Each path is a new rotation, seen through one point. The rows after it are directions, each followed by how far the rotation turns it, in degrees a step (0 if it stays put).
Each turn is a multiple of 5 degrees from 10 to 175, or 0.
Each row of a path follows its step; steps can be skipped.
Rotation 1:
step 0: [ 0.54 -2.16 -1.80 -1.65 -0.80  1.59 -0.44  1.78  1.20 -0.19  3.52  1.02
  1.52  1.16  2.55 -1.37 -3.53 -1.08  3.70 -0.84  3.07  0.02 -0.51 -1.36
  0.73 -2.77  0.51 -0.26 -3.43  2.19 -0.67 -2.76 -0.77  2.46 -0.45  0.54
 -0.36 -1.27 -1.44 -3.39 -3.42  0.07]
step 7: [ 0.37  1.14  0.88  1.61 -1.52  2.60 -0.89  3.41  1.26  0.35  2.14 -1.66
 -2.77 -0.03 -3.25 -1.95  0.18  1.89 -1.82 -0.72  1.24  1.29  1.84  0.36
  0.73 -3.38  0.41  1.18 -2.77 -1.80 -0.12  2.01  1.85  0.39 -2.97 -0.24
 -1.24 -5.16 -0.16 -0.69  2.04  2.44]
step 11: [ 0.87 -0.95 -3.34  0.75 -0.04  1.13 -1.64  0.35 -0.75 -2.38  0.79  0.43
  4.13 -3.00 -3.72 -1.49 -1.99  4.09  0.62 -0.44 -1.96 -0.11  0.97  0.26
 -0.70  2.04 -0.86 -2.32 -1.85  3.66  0.24 -0.99  2.73  1.17 -1.29  2.08
  2.39  0.25 -2.37  1.47 -0.21  1.53]
step 12: [ 1.53 -2.02 -0.71  1.35 -1.04  1.94  1.59  1.76  1.07  1.99  0.94  2.79
 -1.84  0.43  0.16 -1.26  3.17  1.78  0.65 -3.02  1.94  1.32 -1.28  0.49
 -1.39 -3.18 -2.73 -0.37  2.67  1.14  0.68 -1.53  0.37  0.59 -3.28 -0.58
 -3.91  0.91 -4.27 -1.69  1.75  0.14]
step 14: [ 1.55  2.93 -1.72  1.97 -0.42 -2.80 -0.31  1.86 -0.57  2.57 -1.61  2.24
 -0.09  2.01 -1.04 -1.87 -3.29 -0.45 -0.50 -0.29 -0.89 -1.72  0.49  0.13
 -2.83 -2.35  0.77 -3.41 -0.35 -2.88  3.78  2.36  0.48 -1.98 -0.68 -1.51
 -1.56  0.92 -0.12  0.65 -4.08  1.23]
step 17: [-0.58 -0.38 -3.39  2.66 -1.54  0.26  1.42  0.74  0.21 -2.59  0.47  0.90
  4.17  0.85 -1.62 -1.49  1.15 -1.34 -3.11 -4.26  0.78  4.57 -0.90 -1.25
  0.40  0.11  0.86 -1.83  1.54  1.85 -1.21 -2.02  1.41  1.57  0.55  0.52
 -1.85 -2.99 -0.90 -1.58 -2.36  0.47]
step 19: [-3.91 -0.88 -2.50  2.56  2.26 -0.79  0.05  2.05 -1.97 -1.26  2.13  0.22
  1.85 -0.77 -0.10 -4.26 -3.10  0.47 -1.09 -0.84 -0.16 -0.71 -0.98  1.27
  0.07 -3.02 -2.78 -0.77 -1.94 -1.18 -0.07  2.87 -0.30 -2.41 -2.22 -0.60
  1.93  2.79 -1.05 -1.43  2.04  2.36]
step 20: [ 4.52  0.93  0.15 -0.07  0.38  1.21  0.24  2.14  1.42  1.77 -0.97 -1.02
  1.99 -1.39 -2.60  2.05 -0.04  0.69 -2.02 -0.40  0.15 -0.14 -3.42 -0.73
 -3.93  1.48  0.00 -3.08  0.92 -1.53  1.71  2.42  2.14 -2.30 -1.89  0.74
 -2.00  1.23 -2.61  2.38  2.93 -1.35]
step 23: [-1.97  2.09 -1.90  1.03 -1.96  0.89  0.53  1.11 -0.06  0.34  0.01 -0.78
  0.67 -3.76 -0.46 -0.99 -0.14 -0.75  3.13 -5.27  0.00 -0.62  1.14  0.66
 -2.03 -1.65  0.81 -2.64 -4.72 -1.21  0.32 -1.98 -1.28  1.58 -1.12  1.02
 -2.85 -3.77 -0.35  0.93 -1.81 -0.70]
step 24: [ 3.46 -0.57  2.50  3.79 -0.26  1.22 -3.26  1.81  0.17  0.10  3.88  0.12
  0.83  3.55 -0.21 -1.64 -0.28  0.59 -0.91 -3.42  1.38 -0.58 -0.63  2.87
  1.91  1.20 -2.97 -1.57 -1.42 -0.51  1.26  1.15 -2.53  1.09 -0.92 -2.08
  3.16 -0.42 -1.90 -1.29 -0.46  0.08]
[-0.06  0.01 -0.72  0.78 -0.36 -0.42 -0.04  0.53 -0.17 -0.25  0.30  0.98
  0.32  0.17 -0.17 -0.52 -0.75 -0.20 -0.16  1.39 -0.98 -0.26  0.35  0.20
 -0.02  0.56 -0.90 -0.48  0.41  0.23 -0.65  0.19  0.55 -0.64  0.81 -0.23
  0.11  0.22 -0.81 -1.05 -0.84 -0.75] : 135
[ 0.12  0.27  0.05  0.64  0.24  0.05  0.22 -0.56 -0.28  0.60  2.11 -0.11
  0.01 -0.46  0.32  1.12  0.23 -1.15  0.11  0.57  0.07 -0.65  0.71  0.22
  0.31 -0.77 -0.18 -0.47 -0.14  0.78  0.67  0.00  0.51  0.28  0.16  0.33
  0.55 -0.36  0.36  0.26  0.53 -0.33] : 135
[-0.07  0.94 -0.01 -0.41  0.29  0.17  0.69 -0.90 -0.02 -0.26  0.68 -0.16
 -0.87 -1.02 -0.45 -0.29 -0.84  0.54 -0.47  0.02  0.20  1.25 -0.79  0.26
  0.40 -0.30 -0.90  0.36 -0.46 -0.37 -0.12 -0.12  0.61 -1.23  0.82 -0.46
  0.03 -0.19  0.53  0.40 -0.22  0.31] : 120
[ 0.39  0.29 -0.39  0.65  0.96 -0.20  0.44 -0.23 -0.38 -0.54  0.12  0.19
  0.13  0.58  0.28 -0.26  0.97 -1.47 -0.79  0.03 -0.01  0.72 -0.58  0.19
 -0.18  0.03 -0.98  0.69  0.40 -0.90  0.31 -0.58 -0.53  0.53 -0.73 -0.39
  0.52  0.03 -0.31 -0.79 -0.06  0.93] : 155
[-0.04 -0.38 -0.66 -0.15  0.19 -0.20 -0.46  0.15  1.02  0.36  0.23  0.74
  1.36  0.35  0.01  0.36 -0.63  0.32 -0.68 -0.75  0.34  0.00  0.53 -0.10
  0.76  0.37 -0.48  0.13  0.00 -0.55 -0.58 -1.14 -0.22 -0.19  0.35  0.04
  0.37 -0.43  1.46 -0.47  1.03 -0.19] : 45
[-0.18 -0.14  0.74  0.06  0.32  0.58 -0.01 -0.12  0.30  1.62 -0.33  0.21
 -0.08 -0.52  0.07  0.32 -0.42  0.38  0.36  0.33 -1.51 -0.09  0.02  0.52
 -0.10 -0.30  0.51 -0.26  0.38 -1.39  0.88 -0.89  0.23  0.01  0.27  0.02
 -0.19 -0.51 -0.56 -0.74  0.03  0.92] : 45
[-0.21 -0.37 -0.01 -1.07  0.54 -0.04 -0.83  0.51  0.87  0.46  0.56  0.47
 -0.23 -0.07  0.34  0.82  1.06 -0.92 -0.34 -0.14  0.26  0.19 -0.82 -0.07
 -0.28  0.19  0.38 -0.24 -0.87 -0.18 -1.36  0.33  0.97 -0.55  0.23  0.43
 -0.49 -0.12 -0.67 -0.29 -0.50  0.45] : 145
Rotation 2:
step 0: [ 4.37  1.25  0.75  2.72  2.81 -1.50  1.58  0.85  0.88  2.22  0.85 -0.57
 -0.18  5.72 -2.57 -0.10  1.40  0.87 -1.06  1.31  0.31 -0.56  0.48  0.39
 -1.31 -0.07 -3.20 -1.25 -1.04 -0.35 -0.42  1.23 -2.78  0.93  0.98 -2.84
  0.49 -0.17 -1.22  0.62  0.33  2.28]
step 2: [ 3.14  3.76  1.49 -0.99 -0.21 -3.51  1.41  0.86 -1.08  0.19 -0.19  0.97
  1.48 -0.36  0.07 -0.81 -0.39  3.19 -1.11  0.55 -2.81 -0.01  1.09  0.29
 -1.01 -1.51  0.53 -0.34  0.05  0.00 -2.34 -0.01 -1.34  2.53  0.06 -2.48
  2.76 -3.77 -0.03  2.70  1.07  3.83]
step 9: [ 2.61  0.26 -0.07  2.56  0.65  0.51 -1.06 -2.88  1.13  1.90 -3.53  2.67
  2.34  0.61  0.12  0.78  0.24  0.15 -1.62 -1.36  0.92  1.05  1.52 -1.69
  0.85 -2.61 -1.34 -2.58  1.05  1.51 -1.50  1.66 -2.20  1.11 -2.60  1.67
  3.24  1.04  2.54  0.70  2.45  1.56]
step 16: [ 2.13  0.34 -0.63  0.77  1.54  0.24  0.78 -0.94  1.81  1.91  2.81  2.59
 -0.57  3.75 -2.00 -0.65  3.47 -0.74 -2.98  1.74 -0.09 -2.83  0.32  0.28
  0.09 -0.49 -4.18  0.02  1.08  0.94 -1.55 -0.36 -3.76  0.98  1.22  0.69
  0.42 -0.27 -1.19  2.36 -2.32  1.11]
step 17: [ 3.11  2.64  0.50  0.91  1.22 -1.21 -0.58  2.31  3.38 -1.39  1.03  1.10
 -2.81  3.59 -0.35 -1.09  1.88  1.61 -1.16  0.53 -0.13  0.16 -0.45 -0.22
 -6.22 -1.53 -1.46 -0.19 -2.18  1.08 -1.19 -1.21 -1.69  0.57 -0.04 -1.21
 -0.95 -1.20  1.57  0.35 -2.12  0.83]
step 18: [ 0.87  1.54  0.42  1.23  1.26 -1.94  0.37  1.60 -1.05  1.75  2.25  0.01
  2.53  1.06  0.86  0.69  2.77  1.98 -0.70  0.07 -0.12 -0.04  1.33  2.29
 -4.09 -1.66 -1.01 -0.68 -1.90  1.18 -4.11  1.92 -2.70  1.74  1.16 -1.60
  2.87 -2.64 -0.66  2.57  1.50  1.46]
step 19: [ 5.71  1.01  4.71  0.37  0.40 -1.60  1.12  0.31 -0.59  2.38 -0.18 -0.39
  2.80  2.39 -1.51  1.19 -0.21  3.08 -0.78 -0.20 -1.53 -1.09 -0.56  1.20
 -0.73 -1.48 -1.12 -0.49 -0.55  1.54 -0.41 -0.85 -1.80  0.29  2.79 -3.39
 -0.96 -2.15  1.39 -0.33 -0.65  0.28]
step 20: [ 2.05  1.88  1.61  1.75 -1.67 -3.64  2.55 -0.12  1.10 -1.22 -2.41  0.26
  1.90  0.52  3.24 -2.92  1.15  1.23 -2.92  0.61 -0.97  1.97  1.55  0.07
 -0.23  1.32 -1.85 -1.20  1.67  1.85 -0.92 -1.26 -3.60  0.98  2.79 -2.80
  1.67 -0.99  0.21  1.15 -0.72  0.15]
step 26: [ 1.91  1.74  1.63  2.89  1.30  0.14 -0.99 -2.27 -0.76  2.17 -1.60  3.11
 -0.05  0.65 -2.58 -1.91  0.27 -2.37 -1.20 -0.82 -0.21  3.25 -1.45 -0.23
 -0.92 -1.13 -0.36 -1.41 -0.61  1.84  0.47 -1.08 -1.92 -2.20 -0.84  0.93
  1.92  0.38  4.65 -3.13  0.11  2.88]
step 29: [ 0.62  1.71  0.39 -1.11  2.52 -1.04 -3.44 -0.84  2.37  3.48 -1.12  0.69
  0.87 -1.31  2.87 -3.72  1.21  2.91  0.63  1.50 -1.27  0.74 -1.77  0.43
 -1.04  1.06 -0.35 -2.56 -0.60  1.30 -1.74 -0.84 -1.35  0.80 -2.83  0.10
  0.81 -1.22  4.15  0.56  1.50 -2.03]
[ 0.12  0.54 -0.29  0.57  0.77 -0.26 -0.13 -1.09  0.34 -0.55  0.09  0.17
  0.27 -0.50 -0.28  0.78 -1.47 -0.57 -0.52 -0.61  0.92  0.82  0.69  0.46
 -1.07  0.17 -0.47  0.56  0.96  0.17 -0.03  0.45  0.10  0.58  0.26 -0.20
 -0.63 -0.02  0.34 -0.56 -0.01  0.28] : 170
[ 0.13 -0.81  0.60 -0.44  0.17 -0.82  1.07 -0.96  0.33  0.93 -0.02  1.03
 -0.10 -0.65  0.21 -0.13  0.03 -0.22  0.67  0.50  0.30 -0.50  0.74 -0.21
  0.14  0.08 -0.28  0.73 -0.52 -0.14  0.50  0.14 -0.49 -0.74  0.55 -1.17
 -0.62  0.67 -0.86 -0.25 -0.04 -0.28] : 90
[-0.16  0.03  0.96  0.98 -0.51 -0.49  0.61  0.49  0.29 -0.30  0.38 -0.20
 -1.50  0.06 -0.05 -0.33  0.65 -0.86  0.14  0.00  1.27  0.05 -0.17 -0.16
 -0.06  0.89 -0.25 -1.11  0.67  0.05  0.24 -0.74  0.21  0.05  0.03 -0.47
 -0.57 -0.10  0.63  0.29  0.86 -0.17] : 110
[ 0.01  0.32 -0.15 -0.35  0.50 -0.15  0.92 -0.16 -0.08  0.53 -0.32 -0.05
 -0.18  1.04 -0.19  1.06  0.86 -0.45 -0.31 -0.15  0.46 -0.51  0.60 -0.80
 -1.15  0.05  0.75 -0.44 -0.70  0.90  0.55  0.83 -0.23 -0.46  0.37  1.13
  0.43 -0.36  0.59 -0.53  0.05 -0.11] : 40
[-0.26  0.65 -0.47 -0.65  1.02 -0.78  0.07 -0.04  0.72  0.06  0.26 -0.64
 -0.18  0.65  0.16 -0.03  0.38 -0.51  0.52  0.49 -0.37 -0.15 -0.54  1.12
 -0.60 -0.09 -0.34  0.40 -1.05 -0.79 -0.54  0.46  0.80  0.09 -0.59  0.09
 -1.21 -0.12 -0.01  0.71  0.94 -0.03] : 65
[ 0.44 -1.53 -1.00  0.13  0.51  0.74  0.30  0.12  0.47 -0.42  0.10  0.59
 -0.01  0.90 -0.19 -0.72 -0.44 -0.16  0.82 -0.46 -0.47  0.62  1.35  0.00
 -0.03  0.92  0.06 -0.54 -0.64 -0.20 -0.87 -0.61 -0.12  0.03  0.02 -0.02
  0.00 -0.66  0.34 -0.32  0.30 -0.16] : 85
